rotation ticks, each row followed by its count of ticks:
The counts run from 0 to 233.
[ -9 -10 -14 -28  -4  25  13 -10  35 -12  -5   4 -19   2  -2  10 -10 -20
 -14   1  -3  -2 -10 -16 -15  14 -14  17  24  11   9 -19  11  23 -22  16
  -7  12   5 -11   2   3 -17  -9 -37 -10  18  -8 -19  -5 -27   0  -1  -7
  22 -14]	206
[-15  -5  -2  -3 -12 -18  19   0  22 -15 -11  -5 -12   2   0  24 -11  -9
 -23 -19   6  -1  15   9 -21  -2  27  -2   3  24  15 -32  -5   4  14  16
  -9   2  -3 -43   4   8   8 -31 -20   6 -14  20  -6   4 -13  20 -10 -24
  -3   3]	119
[ -8  -8 -23  -4 -15 -25   5   8   0 -12  -7  -3  -8   5  15  45 -17  -1
  -7  -2 -11  -6  -5  12   8  -7  22  11   5   6 -17 -30 -10  17  25   6
 -16  -2  -3 -13  11   8  -2 -25  -2  35 -15   9   6   5 -14  15 -13 -37
   7  -8]	28
[  4 -17 -23 -15   2   8  20   0   6 -34 -24  11 -18  -4   2  30  -9   5
  13  -5  -8 -19  -1 -22  -4  13 -29  13   5  10  -5  -9   8  12  -8   6
 -19  18  -8 -10  20 -15  -6 -12 -30   6   0  -4 -11  16 -21   7 -25 -26
  18  -1]	76
[  1  -8 -16 -18  -6  -1 -11   1  -2 -31  -4  -5 -12  13  33  47 -26 -11
   8   2   9  -4 -17  -3   2  10 -16  36  24  15 -25  -9   2   3  10  -2
 -14   4 -10 -28   4   6 -13 -18 -13  -7  -1 -11 -16  13 -13  -3  -8 -24
   1  -9]	158
[  6  -5  16   0 -12 -19  30   5   7   5 -20  -1 -13   3  17  20 -16 -17
 -23   0   6 -16  11  -5  -8  12  14   1   1 -10 -15 -21 -11   0  16  -1
 -27   6 -12 -28 -26   3   7  -7 -18  40  -4  -1 -12 -10 -20  13  -5 -37
  11 -16]	37
[-15  -7 -18 -23   3   5   0   9  16 -22 -11 -11 -27  -7   3  45  -1  -8
   3   0  13 -16 -11  -5  -4  -1 -20  26  17  21 -14  -6  10   3   0   8
  -7  23   4 -33   8  24  -5  -2 -21 -18   3  -6  -8  13 -10 -15 -21  -8
  26  -8]	50
[  0 -15  -9 -18 -12  -8  17  -8  28  -8   7  -5 -17  14  15  17  -9 -15
 -35  -9   5  -3   2  -4 -25   3  19  -6  12   3   0 -29   3  -6  18  19
  -4  -7  -2 -39   2   3  -2 -34 -17  -7 -12  19  -4  -5 -12  30  -6 -13
   4  -4]	121
[ -9 -17   1 -19  -5 -11  28   7  25  -9  -6 -12 -15   2  -5  17 -15 -20
 -36  -4  -3 -10  -9   7  -5  17   7   5   0  -2  -2 -17   4  11 -18   1
 -19   6  10 -36 -26  10   3  13 -29  23  13   8 -15 -13 -23   0   6 -10
  28 -15]	172
[ -1  -3   7  -2 -19  10  28 -22  18  -2 -25   9 -18   6   4   4   3  -5
 -19 -13   3 -12   7 -11 -16   6  -3   8   0   6   8 -25   0  26   6  21
 -13  17  -3  -6   4 -15  -9 -17 -32  13  15   2 -20  -4 -34  26 -12 -38
  16  -6]	203
[-14 -11 -29  -1   5   3   2  28 -13 -14   5   5  -8 -12 -10  35 -24 -12
   3   5   3 -19  -3  -2   1  15   0  18   9  18   0 -32 -11  20   0  -8
 -23  18 -16  -9  16  19  -7 -11 -16  21   1 -14  -9   9 -26  -5 -15 -31
  12   0]	134
[ -1  -6  -1 -19 -20  17  26 -16  25   0 -14   9 -23  12   1  -1   9 -11
 -24  -7   1  -9  -1 -13 -16   5   0   8   9  -1   3 -26   5  26  -4  24
  -8  13   4  -8   5 -11 -12 -20 -34   5  16  -2 -18  -5 -30  26  -7 -27
  27 -11]	204
[-14  -6 -16   5  -3   9  18  12  17   2 -10   6  -2   5 -13  12 -40 -43
 -31  17  -3   1  -7  13  -4  22   0  11  18   8   5 -29  -6  14 -21   2
  -9   6 -15 -13   3   7  -6  14 -21   9   1  -4 -24 -10 -30   8  -6 -19
   9  -7]	7
[-12 -11 -21  -8   2 -16  -9   4  -1 -22 -20  -9  -6  12   7  44 -25 -30
  -6   4  15   2 -27  12 -13   5  -8  19   2  12 -26 -10   3   5  -3   7
  -3   6 -14 -45  20   3 -13  13  -6  -7 -12  11 -17   4 -25  10 -24   3
   7  -1]	58
[  0 -10  -8 -10 -16   2  28   1  25 -21 -18   8 -24  -7  10  33 -12   9
   8 -14  -8  -7  14 -10   1  11   2  12  21  18   1 -25  -1  -9   6  15
 -10  -8   9 -30  13   6  11 -40 -25   0 -17  -5  -3  11   2  12  -9 -46
  -1   2]	19
[ -9 -11  -4  -5 -16 -21  20  -7  27  -7  -2   2 -17   6   9  20  -8  -9
 -28 -18   6   2  10   1 -26  -4  28  -8   4  10   3 -33  -3   0  20  17
  -8   2  -1 -41  -2   2   6 -34 -19   2 -14  22  -5  -3 -13  29  -9 -23
   2  -1]	120
[-13  -7  -8 -24  -3  25  13  -1  32 -17  -5   5 -19  -6  -4  18 -12 -18
  -4  -2  -6  -1  -5 -10  -8  20 -14  25  30  25  14 -19  10  24 -23  11
  -7  13   7 -18   3   7 -11  -4 -40 -11  16 -14 -17   6 -22  -6   3  -9
  14  -8]	207
[-13  -1 -24  -3 -11 -21   6  13  -5 -16  -9  -1  -5  -4   4  48 -24   7
  10  -3 -12  -5 -10   8   8  -2  13  20  10  18  -7 -31  -5  11  24  10
 -16  -6  -7 -18  13  11   3 -24  -2  32 -19   5   7   9 -11   4 -11 -39
   3  -1]	27
[ -6 -10 -19 -16  12 -21  -2  21  -8 -13  -7  -1   0   4  11  36 -38 -43
  -4  14   6  -9  -8  16  -4  14  12  13  14   7  -7 -17  -2  15   8 -17
 -27   3 -15 -32 -15  22 -10   2 -26  20  -3  -6 -11   4 -19  -5   9  -9
  12  -8]	33
[  2 -20 -10 -30   0  11  33  -4  17 -27  -8   0 -14   3   9  14 -25   6
  -8   2 -23  -7 -13 -17  -3  36 -23  25   6   3  -9  -8  13  -2 -22   7
 -19  10 -11 -17   4  -9 -10   1 -19   4  15   0 -15   7 -25   2 -15 -31
   5   0]	74
[  0 -14 -28 -15  -3   9  15   0   6 -25 -17  13 -20 -17  -1  27   8  10
   4  -3 -14 -17  -2 -19   5  -5  -1   2   5   3  -4 -20   1  19  -8  21
 -16  15   2  -4  22  -5  -1 -14 -33  27  -5   0  -6  -3 -33   8 -15 -15
  34  -8]	78
[-15  -3 -29  -7  -4 -12   5  16  -1 -21  -8   4  -7  -8  -1  50 -33  -1
  12   3 -15   0 -14   7   7   6   3  29  20  28  -3 -23  -6   9   8   3
 -10  -7  -7 -17  12  15   0 -18  -5  23 -14   3   1   6  -7  -4  -4 -29
  -2   0]	26
[ -3  -2   7  -5 -16   4  38   6  22  11 -37  12 -17  -8  -2  24  -7 -20
 -10  -1  -2 -11   8  -1  -7   2  15   2  11  -1   2 -26 -10   4   6  19
  -4  -9  -2 -35   0  18  15  -5 -23  28 -10  -4  -8 -14 -12  13 -12 -28
  15  -7]	145
[ -7  -6  -8 -20  -1  -8  -3  -6  17  -8 -26   4 -21  -3  23  33   5 -32
   2  -2 -15  -4   7  -2  -9  -9  33 -11   3  -1   0 -26   4  18  16  28
  -7   8  -8 -30   6   6  -4  -7 -25  32 -15   5  -6  -5 -27  13  -6  11
  17 -10]	87
[ -8 -11 -10 -29  -8   1  22   2  34  -8 -11 -15 -25  10   7  29  -2  -3
 -21   3   7 -25 -20  -6 -11  -3 -20  22  14   0 -25 -10  15   1  -4  10
 -11  17   8 -23   1  19  -2  -7 -19 -16  12  -1   0   3  -7   4 -17 -15
  26 -16]	48
[ -3  -4 -19  14 -12   2  -4  -1  -5  -6 -11   6 -12  12  17  21 -15 -29
  -5   7   6  -8   9  -3   1   4  11   2   4   1 -16 -32 -10   8  14  10
 -13  28 -23  -6  19  -7  -2 -20 -10  15 -19 -14 -22   3 -40  21 -31 -29
   7 -14]	3
[-11 -19   4 -18  -3 -17  31   4  26 -19 -10 -17 -15   3  -7  17 -18 -16
 -35 -10   0  -3  -8   8  -8  22  -2  11   1   5  -1  -7  12   2 -20   2
 -22   7   7 -40 -26  10  -1  15 -29  11  12  11 -18  -3 -16  -2   4 -14
  14  -9]	173
[-19 -16 -31 -31  -2  -1  22   7  32 -10 -13  -6 -22  -4  -4  25  -6  -6
 -12   6 -40   0 -16   8   7   8   6  19   6  -2   2 -21  13  24 -15  25
 -13   5   1 -11   6  20 -12   8 -11  25   8   4   0  -1 -26  -4  -6  -1
  18  -5]	81
[ -9  -8 -20  20 -22 -11  23   0  22 -20 -34  -6 -21  13 -10  28  -3 -12
 -16   3   0 -12   7   7   8 -15  13  -5  -1  17   1 -15  -2   2  -1  19
  -9  20   1  -9  18 -12   3 -19  -8  16 -22  10 -12  -3 -22  11 -30 -29
  11 -19]	111
[-15  -9 -21   2 -16   0  14  23   1   1  -5   2  -9 -10   2  23 -15  -3
  -8   1 -15 -24   7   3   2   9  19   4  -2   6 -11 -37 -14  14   2   0
 -22  20  -8  -7   8  26   8 -16  -7  35  -6 -20  -7   7 -34   2 -22 -39
  15  -6]	136
[  0  -4  -7  -2   2  -3  16   9   4 -14  15   5  -6 -15   8  39 -25  14
  -7  -8 -11  -6   0 -23 -14  18  10  12  20  15  -1 -33 -15  -6  18   9
 -14  -4 -14 -22   6   3   9 -31 -17  15 -17  -2 -11   3 -21  14 -13 -43
  -5   8]	127
[  4 -14 -15 -16 -14   0  24  -7  26 -13 -13  13 -25   1  20  36  -2   9
  -1 -11 -11  -8   7 -13  -1  -2   4   9  20  10  -7 -23   0  -5   4  16
  -5 -11   6 -22  14  -1   3 -44 -23   0 -18   2  -2  -3  -3  22 -14 -36
  10  -3]	20
[ -7 -23 -24 -17  -8  -4  25  10  23   5 -18  -7 -13  17  15  14 -19 -40
 -20  14  -4 -21   0  10   2   8   3  -1  -2 -12 -21 -25   7   7 -12   2
 -18  16 -15 -16   2  22 -12   0 -10  12   5 -14  -5   8 -19  10 -16 -22
  17 -11]	139
[ -4 -15  -9 -22   2  -6   8  -4  29  -8  19  -1  -8  13  22  18 -13 -28
 -33  -7   6   0  -5  -9 -25   6   5   1  20  -5  -5 -28   3  -6   5  12
  -8  -9  -9 -38   3   2 -12 -29 -26 -14  -3  18  -3 -12 -14  24  -4  -8
   8  -6]	122
[ -9   2   4 -21  11  -4  14  -1  29  -8 -21  -7  -6   9   9  30 -30 -39
  -8   6 -20  17 -11   4 -20  19  20  14  17   1  10 -17   6  12  10  20
  -6  -6 -16 -35 -13   8 -13   7 -15  12  -6   6 -11  -4 -17   3   7   7
  -3  -5]	90
[-10  -6 -12 -32  13  -1  25   9  32 -24  -3 -15 -11  -8 -11  42 -17  13
  -8   0 -12   0 -30 -20 -19  18 -14  29  14   9   0  -9   8   2   3  19
  -4   2  -8 -31   2   6  -2   6 -10  -3  -2  12   6   3 -12  -3 -13 -11
   4   6]	182
[ -7 -12 -30  -9 -17 -26   4   4  -4  -7  -5  -7  -9  11  22  37 -12  -7
 -19   0  -4  -9 -12   9   5 -12  19   7   6  -4 -26 -32 -11  10  24   5
 -19  -2  -4 -13   6  13  -6 -26  -4  30 -12   6   3  -3 -14  17 -10 -26
  17 -14]	29
